Each path below is one point turned by a fixed rotation once a step. After each direction that follows a path, write how fast that rotation turns it, in degrees per step (0 if it stays still).
Each turn is a multiple of 5 degrees from 10 to 175, or 0.
Each row of a path follows its step; steps can be skipped.

step 3: [ -2.7   3.2  -6.7  16.2   5.7   5.3   8.3   1.3  32.0 -10.3   0.5   5.2
  -6.4  11.0  30.9  -2.7  16.4  -6.7   9.6   5.3 -20.6 -12.3  20.6   4.8
  -8.1  -7.5  -7.3  -4.4  16.9   5.1  26.8  -3.5   7.7 -26.3  13.0 -27.5
   1.4  -2.0  -1.9  23.2  -2.0   1.0   8.6  -8.3  -7.9 -12.1 -19.2   3.4
 -11.6  -6.7  -0.3  21.3]
step 11: [  6.3  -2.1 -10.8  10.3  -1.9  -1.6   2.9  17.7 -22.5  17.5 -13.7 -21.3
 -11.2   3.5   3.2  -8.9  29.7  -5.3 -12.6  23.6  12.2 -21.8  20.8   4.8
   6.8 -11.3   5.4  11.4  10.4  -5.3 -11.2  -3.1   0.3 -15.2   0.5  20.4
  -4.9  21.9  -4.0 -24.9  -0.9 -19.3   3.2 -12.4  -4.8   5.0 -27.7 -14.7
   7.4  -5.0   6.3  -3.8]
step 16: [  4.3  11.6 -17.2   7.1   9.5   1.8  13.4   2.1  -8.2 -20.5 -13.0 -15.8
  -9.9  16.7  19.9 -18.5   7.3  11.0  -7.3  14.5   1.2 -11.1   4.1   6.2
 -12.7 -24.0  -6.0  -1.0  -3.6 -15.3  -7.7 -11.3 -14.7   6.8  21.7   6.1
  11.0  17.0   4.1 -27.3  12.5  -6.1  20.3   1.8 -15.0 -10.3 -25.8  20.8
  11.4  -9.0 -16.7  -0.5]
step 17: [ -0.7   8.8 -21.1  -6.7   6.2 -18.2  11.2  36.0  11.6   5.3   0.6 -25.3
 -11.9 -31.8  -6.5   2.2  13.0  -0.5  -0.9  16.7   2.0 -12.6  16.4  -4.5
   6.5  -6.1 -25.1  13.4   1.4  19.7  -5.3  -3.5 -24.7   3.8  -4.9   5.1
 -14.4   1.8   0.3  -6.8   2.1  -4.9  -3.5  13.8  -8.4 -10.0  -2.4  20.6
  19.0  12.0   6.8   6.7]
step 21: [  5.1  -7.8 -14.9   9.8   5.6   7.0  15.7   8.2   8.3  -5.3 -11.6 -16.3
  -7.6   8.7  16.2  -7.5  13.5   1.6  27.6  11.3   7.1 -17.0  22.7  13.5
 -18.4 -14.2   0.1 -18.1  20.3   7.3   9.2   8.2  -6.4 -16.0  14.0  -5.5
 -14.7  12.9   6.0  -5.0   3.9 -18.7   8.4   9.1  27.2  -0.3 -13.0  13.7
  30.6   2.9 -10.0   3.8]
step 24: [-10.6   7.5 -14.8  -7.6  17.6   2.6  30.7  19.1  -5.5  11.7   6.4 -17.8
 -23.8  -5.5   1.8  -2.3  20.8   5.4  -6.0  10.1 -28.4  23.0  -0.1  -6.0
  10.3   4.7   1.4  18.2   5.6 -19.9  11.7  -8.7   0.3   7.6   2.1  -3.0
  17.2 -10.8  -4.3  20.4 -22.5  -9.1  -5.0 -10.1  -5.9   5.7 -11.1 -24.4
  -1.1  14.0   8.0  12.0]
step 31: [ 21.1  -6.0 -18.5  -1.8  26.3  17.6  11.7  12.6   6.1  -0.1  13.8  12.6
   8.5  -2.8  17.7  -0.5  -7.8  17.5  22.5  -7.3 -17.0  -5.5   7.5  -4.7
   1.2 -13.1  10.0 -23.5  21.8  -7.1   4.6  -6.8 -12.2   7.5  -0.3 -28.2
  10.5 -19.9   0.5  17.3 -13.1  13.8   9.9   4.4  21.1  -1.7 -12.4   9.4
  17.2   7.4   0.2  -3.8]
step 36: [ 18.4 -21.8 -17.4   4.2  15.8   7.0 -15.3   5.1  -7.2   1.3  10.5  21.0
   9.6 -17.3  -7.6   0.7  18.9 -10.1   5.8  -2.5 -13.6 -19.8  15.8  -7.7
   3.0   3.6  10.6 -13.1  22.5  -3.1  -6.7   3.7  -5.2 -19.6  -6.6 -16.7
   2.7  -4.6  -6.7  21.2 -17.4   5.1   0.2  15.1 -15.3  -0.7  -8.2  -4.4
  -6.5  28.1  24.0 -20.4]
step 38: [ -4.6  13.9  -1.2  13.1  20.6  21.3  15.7  14.4  -7.8  20.9  10.3  -8.2
 -12.7  16.0 -12.1 -14.4  -1.2  17.2  23.5  10.8  25.4   5.2  11.5  10.9
   0.0   1.7 -16.6 -15.0   8.7  25.5  20.0   0.6  -1.2   1.9  -7.5   0.6
  10.8  -4.5 -15.6  -4.8  14.1   1.1  10.2  14.6  -8.1   6.6 -15.4  18.7
   8.3 -21.5  -7.2   2.8]
Directions:
[ 2.8 -3.9 -5.9 -3.0  1.5  1.8 -5.5 -2.9 -1.1  0.0  2.3 -1.5  8.9  5.2
 -6.3  4.7  3.1  0.6  3.9  2.8 -2.3 -1.8  0.4  3.1 -1.8  1.6 -3.5 -3.5
 -2.7 -4.3  3.4 -1.9  3.6 -0.5  8.0 -0.7  0.4 -1.4 -0.2 -0.6 -4.9  0.0
 -5.9 -4.6  2.9 -1.2 -7.5  7.2 -2.4 -1.4  0.6 -1.3] : 140
[-6.3  7.7  2.7  0.1  2.0 -1.6 -0.3  2.2  0.2 -1.6 -3.5 -3.1  5.0 -3.6
 -5.3 -2.7  3.2 -0.7  1.2  1.1  0.2 -0.2 -3.4  6.7  7.3  4.4  7.9  3.8
 -0.6  0.8 -1.7 -3.2 -3.2 -3.9 -1.5 -0.9  1.7 -4.7  2.6 -5.2 -3.1 -2.6
 -5.0 -3.9 -2.7 -8.7  2.4  1.4  3.4 -0.1  0.0  1.1] : 65
[-3.5 -0.5 -1.4 -0.7 -8.4  3.0 -0.2  0.2  2.6 -3.2 -7.9  0.3 -0.3  4.4
 -2.4  2.2  1.5 -3.1  0.3 -1.0  0.7  5.7  2.3 -5.2  2.1  3.3  1.8  2.9
  2.4 -3.9  4.5  1.3 -1.9  2.4  0.6 -0.7  2.3 -6.5 -3.9  9.3 -0.5 -2.3
 -4.8  4.5 -1.9 -2.0 -0.6 -3.4 -6.4 -1.0 -7.8  4.0] : 70
[-0.2  1.7 -1.1  0.2 -0.7  0.8  1.3  9.0  1.2 -4.0  2.5  2.3 -6.2 -0.1
 -4.2 -0.8  2.2 -0.2  3.9  4.4 -1.2 -0.8  1.3 -1.0 -4.1  0.7 -3.7  1.2
  2.4  2.3 -3.4 -0.7  5.6 -5.7  5.3  0.1 -5.1 -4.6 -0.4  2.8 -6.1 -0.8
  3.5  1.5  8.2 -3.6  5.8 -0.9 -0.2  0.1  5.1  9.0] : 100
[ 5.7 -0.8  0.7  2.6 -5.3 -0.3 -0.9 -3.6  1.1  4.9 -6.2 -2.3  1.6 -1.3
 -0.9 -3.0  5.4 -0.7  4.1  1.5 -0.5  4.3  2.8 -6.1  3.8  2.5  2.0 -5.7
 -0.1  3.5  3.6  1.9  0.1 -5.1 -4.8 -3.5 -1.1  4.2 -5.0 -8.0 -5.1  8.1
  2.4  0.7  1.9  0.4  0.4  0.1  0.1 -6.3  2.5  3.9] : 40
[  3.7   3.1  -2.6   2.7  -2.6   3.7  -6.2   1.7   2.0   0.2   6.4   0.1
  -0.6   1.6  -0.6  -0.2  -3.0  -3.0  -6.4  -1.3   5.7  -6.6   1.7   0.0
   3.6   0.7   3.3   1.5   5.9   3.9   3.7  -3.2   3.8   0.7  -0.8  -0.7
   1.0  -0.8  -0.7   2.1   3.5  -0.6   2.6  -0.2  -3.7  -6.1  -2.2  -0.7
  -5.2 -11.0   7.6  -2.2] : 10
[-3.8 -1.7 -4.8  6.6 -0.7  0.4 -4.4 -2.0 -2.0 -2.3  1.9  0.1 -5.7  4.1
 -3.3  3.0  0.1  4.7  4.2 -6.6 -0.2 -2.6 -4.2 -0.8  9.6  3.5 -3.3  0.8
 -0.2 -4.9 -5.2  1.9  3.1  2.1 -0.1 -4.3  3.2  1.2 -7.1 -2.7  2.4  2.3
 -3.6  0.7  1.5  1.0  3.1 -5.4  3.1  4.2  5.7 -1.7] : 80
[-3.0  2.4 -3.2  2.3  0.3 -5.7  3.1  2.0 -8.5  1.2 -6.2  2.7  5.8 -2.4
 -5.6  1.1 -5.4 -1.3 -3.8  1.6  1.3  2.0 -4.2 -1.6 -3.9 -2.7 -3.0  2.3
  6.9 -4.0  3.2 -0.7  1.9 -5.6 -0.9 -4.7 -2.1  0.7 -5.0 -1.4  5.9  2.6
  5.1 -3.2  4.4 -3.5 -1.8 -1.4 -3.2  2.3 -1.0 -4.9] : 155

step 7: [  2.7   7.9  10.7  -7.6   5.7  28.4  -8.0 -18.8   2.8  16.3  15.1  -6.0
   5.0   8.5 -15.2  12.9   9.8 -14.0  14.1 -14.8  -0.9   5.2  -2.9   0.4
 -11.5 -13.6  12.3  -1.1  24.3 -10.9  17.4   7.7  10.1  13.6  20.7 -16.2
   4.3  -6.3  -8.5  18.9  11.7   2.2   3.7 -21.0 -17.3   1.5  -7.9  12.3
 -10.6  -4.1 -17.7   9.6]
step 12: [  8.5   6.8   2.8  -0.5  -2.2   8.2   7.5 -13.7   3.6 -10.9  29.6  -3.5
  -4.1   6.2   0.2   2.8 -11.3  -1.0   2.7  12.7  -6.5 -25.0   5.9 -19.0
  -9.3  16.6   9.5   3.4  17.0  12.8 -10.7  24.8  -5.4  -3.1  15.7 -11.4
 -13.0  -1.0   2.2  -6.1 -15.3   5.8  -9.7 -26.3 -16.1   6.3 -10.5   1.9
   7.2 -21.5 -18.6  19.5]
step 13: [ -5.1  -7.1   7.7   3.4  10.2   2.5 -18.9  -6.3   5.6   1.3  17.0  10.9
   6.1  14.5 -28.5   7.1  16.0 -12.6   5.9 -10.3  -9.0   7.8   9.9  10.0
  -7.1 -15.9  17.5 -14.1 -19.0  -3.3   7.9  18.4   2.4  14.0  25.5  15.4
  -1.6   0.4  -6.2  -6.5  -7.2  -0.4  13.6 -35.2   2.4 -19.1   1.3   6.7
  -6.2  -8.2 -14.2  -1.1]
step 17: [ -3.7  10.8   5.4  -1.8   7.6 -10.6  -0.8 -23.1  -3.6  -5.5  19.0 -12.1
  16.2  16.5   4.7 -17.8   1.4  -6.6   4.0  -3.4  20.0   0.8   6.7 -21.5
   6.3   0.0 -24.3 -15.8  11.9   7.6   5.0   5.0  12.0  31.5   6.4  13.5
 -18.4  14.8 -14.4   5.1   0.5   4.2   7.9 -21.0 -14.7   7.4   1.1  18.1
   2.7 -10.3 -12.3  -0.8]
step 18: [ -9.1  -3.2  27.9   1.7   4.5  -3.5  -8.5   2.2   0.5  -6.2  13.9 -12.2
   7.7  -0.4  -9.2   0.8   7.0   0.3   1.1   8.1 -26.0  -0.5   8.3  13.1
  11.3   3.1  -4.4   2.0  15.2   9.4  -3.7  34.7   1.5   0.5   7.1  -7.1
 -13.4 -22.2   9.6 -32.3  -9.4   2.3   1.2 -10.0  -5.0  17.5  -1.8   3.7
   8.4 -14.5 -31.6  -1.8]
step 19: [ 10.5  -4.5   0.3  12.1  12.5   9.2  -5.7   4.9   9.8   5.7  25.4 -16.6
  10.3  -4.0 -20.2  -4.3  -8.6 -12.3  29.5  -9.8  -5.4  -6.5  -5.5  -2.1
  -6.3 -18.6   4.5  -6.3  -4.2  -4.9   1.3  18.3  15.1  -4.5  19.6  -2.8
   5.4  -1.7 -28.7  10.1  14.4  -0.8   8.4 -18.1 -24.0   3.1   8.7   5.7
 -23.0  -8.1 -10.9   5.8]
step 26: [-13.7 -11.5  20.0   0.7  12.1  -5.3  -7.7 -18.9   9.5   5.0  11.0   2.4
  10.2   9.5  10.9   7.3  29.1 -21.9  -9.5  -7.4   8.4  -5.9  -6.3  -4.8
 -10.0 -11.7   5.0 -11.8  15.1  14.5  -6.6  -1.8   3.0  13.6   1.1  -2.5
   4.8  -5.4 -14.0 -19.8  11.5   6.5  -5.3 -29.8 -32.8  -7.9 -13.1  14.9
   2.5 -10.2  -7.3   4.3]
step 29: [  3.3  -6.7   2.2 -22.6  -1.1 -17.2  -0.7 -29.1  -1.0   2.2   9.4 -17.8
  21.9   5.2  -0.4   0.9 -17.5   2.1 -15.0 -10.6  11.5  -2.1   5.1  -5.8
 -10.5  -6.6   7.0  -1.7   4.1  -4.0 -11.3   2.3  12.0  28.3  15.7  -4.2
 -10.1  11.6  -6.9   6.5   3.6  -4.5  14.8 -14.4  -8.6  22.1  -1.0  19.7
 -15.8 -12.9 -25.3   0.7]
step 33: [ 14.1  -1.1  -5.7  17.0   3.5   1.4 -24.9 -25.2  13.7  16.3  19.5  -4.5
  -1.0 -10.2 -19.7 -19.5  -5.0   4.2  -3.8   0.1  -5.3 -22.0 -10.0  -7.8
 -10.4   4.3  -2.3  18.8  12.1   5.5 -18.6   4.7  -1.8  12.8   3.4  23.5
   6.7  -8.9 -10.9 -18.6 -14.0   7.3  -3.3 -13.1   3.7 -12.1  -3.5  13.8
  -9.4  -7.1 -18.0   6.5]
Directions:
[ 6.1  0.2 -4.1  2.2  2.3 -2.8 -0.5 -3.9 -3.7  2.7  4.0  2.6  1.7  6.9
 -4.1 -1.5 -4.4 -0.9 -6.1  2.1  7.0 -2.3 -1.1 -3.0  1.3  3.2  7.0  8.7
  1.8 -2.6  3.6  2.8 -6.8  1.9 -0.5 -4.0  0.7  5.2  3.7  3.1 -0.8  7.6
  1.2 -0.5  1.1 -1.1 -0.9  1.9 -0.6  3.8 -1.4 -0.3] : 85
[ -1.8   1.6  -2.6   4.4  -3.9  -2.1   8.3   3.8   0.9  -0.3   1.6   3.1
   4.3  -2.1  -4.3   5.7   3.5   1.7   1.9  -2.3   4.0   3.4  -0.1   1.1
   6.1   0.0   2.1   0.3   0.8   2.1 -15.9   2.5   0.6   0.4   2.2  -1.9
   2.8   1.1   0.0  -0.7   5.2   2.1   3.9   0.5   1.9   0.7  -0.6   4.7
  -2.7   3.0   2.8  -1.1] : 70
[ 5.6 -5.7  4.0  2.2  6.6  1.3  1.3  0.6  3.5  1.9  1.2  7.2  8.6  1.9
  1.4  4.4 -4.2  3.3  0.4 -3.4 -0.8 -0.2  0.9 -4.9  0.9  5.1 -3.1 -2.3
 -1.4  0.6  1.9 -0.2  2.2  1.4 -7.4 -0.6 -3.1  2.2 -5.9  0.1 -2.3 -6.7
  2.8 -1.0 -1.6  0.8  3.4  2.4  3.7  5.8  6.7  0.0] : 125
[-2.9  1.9 -2.0 -7.3  1.8 -1.2  0.6  1.5 -3.0 -6.9 -1.5 -0.8  6.8  1.8
  0.1 -2.9 -7.5  8.0  0.8 -4.3  1.6 -4.9 -0.2 -0.3  5.0 -2.0 -3.1 -4.9
  3.0 -0.8 -2.2  3.8 -6.5  6.7  4.1  2.1 -1.9  0.4 -0.9  2.6 -1.7 -0.6
 -5.4  5.1  4.7  3.7 -1.7 -0.6  4.3 -2.9 -1.0  0.3] : 60
[-1.1  2.5  4.2  1.2 -1.9  8.7 -2.3  4.8  2.1 -3.2  1.1  0.3  4.4 -6.3
  1.8  3.1  4.4 -4.3 -9.2 -0.3 -2.8 -5.8 -2.7 -7.2  1.2 -2.9  0.9  1.5
  1.8 -5.9  1.0 -1.6  0.3  6.8 -1.0 -3.3  3.2 -0.9  3.0 -4.6 -4.4  2.4
  2.7  1.5  5.3  4.3  0.5 -0.2 -3.4 -1.0  1.6  1.4] : 170
[-1.8 -5.5 -1.4 -0.1  4.0  5.9  0.7 -3.9  0.2  6.0  3.1  0.5 -8.3  0.1
 -3.1 -1.6  5.0  5.5  3.4 -4.0 -0.5 -3.4  1.0  1.7 -1.5 -5.0  8.4 -1.9
  3.9 -3.1 -2.9 -0.9 -6.1  4.3 -1.6 -2.0  7.0  1.9 -2.9 -3.1 -1.1 -4.2
 -0.1  2.2 -0.8 -2.7  4.1 -0.4  4.9 -2.6  3.7  2.5] : 55
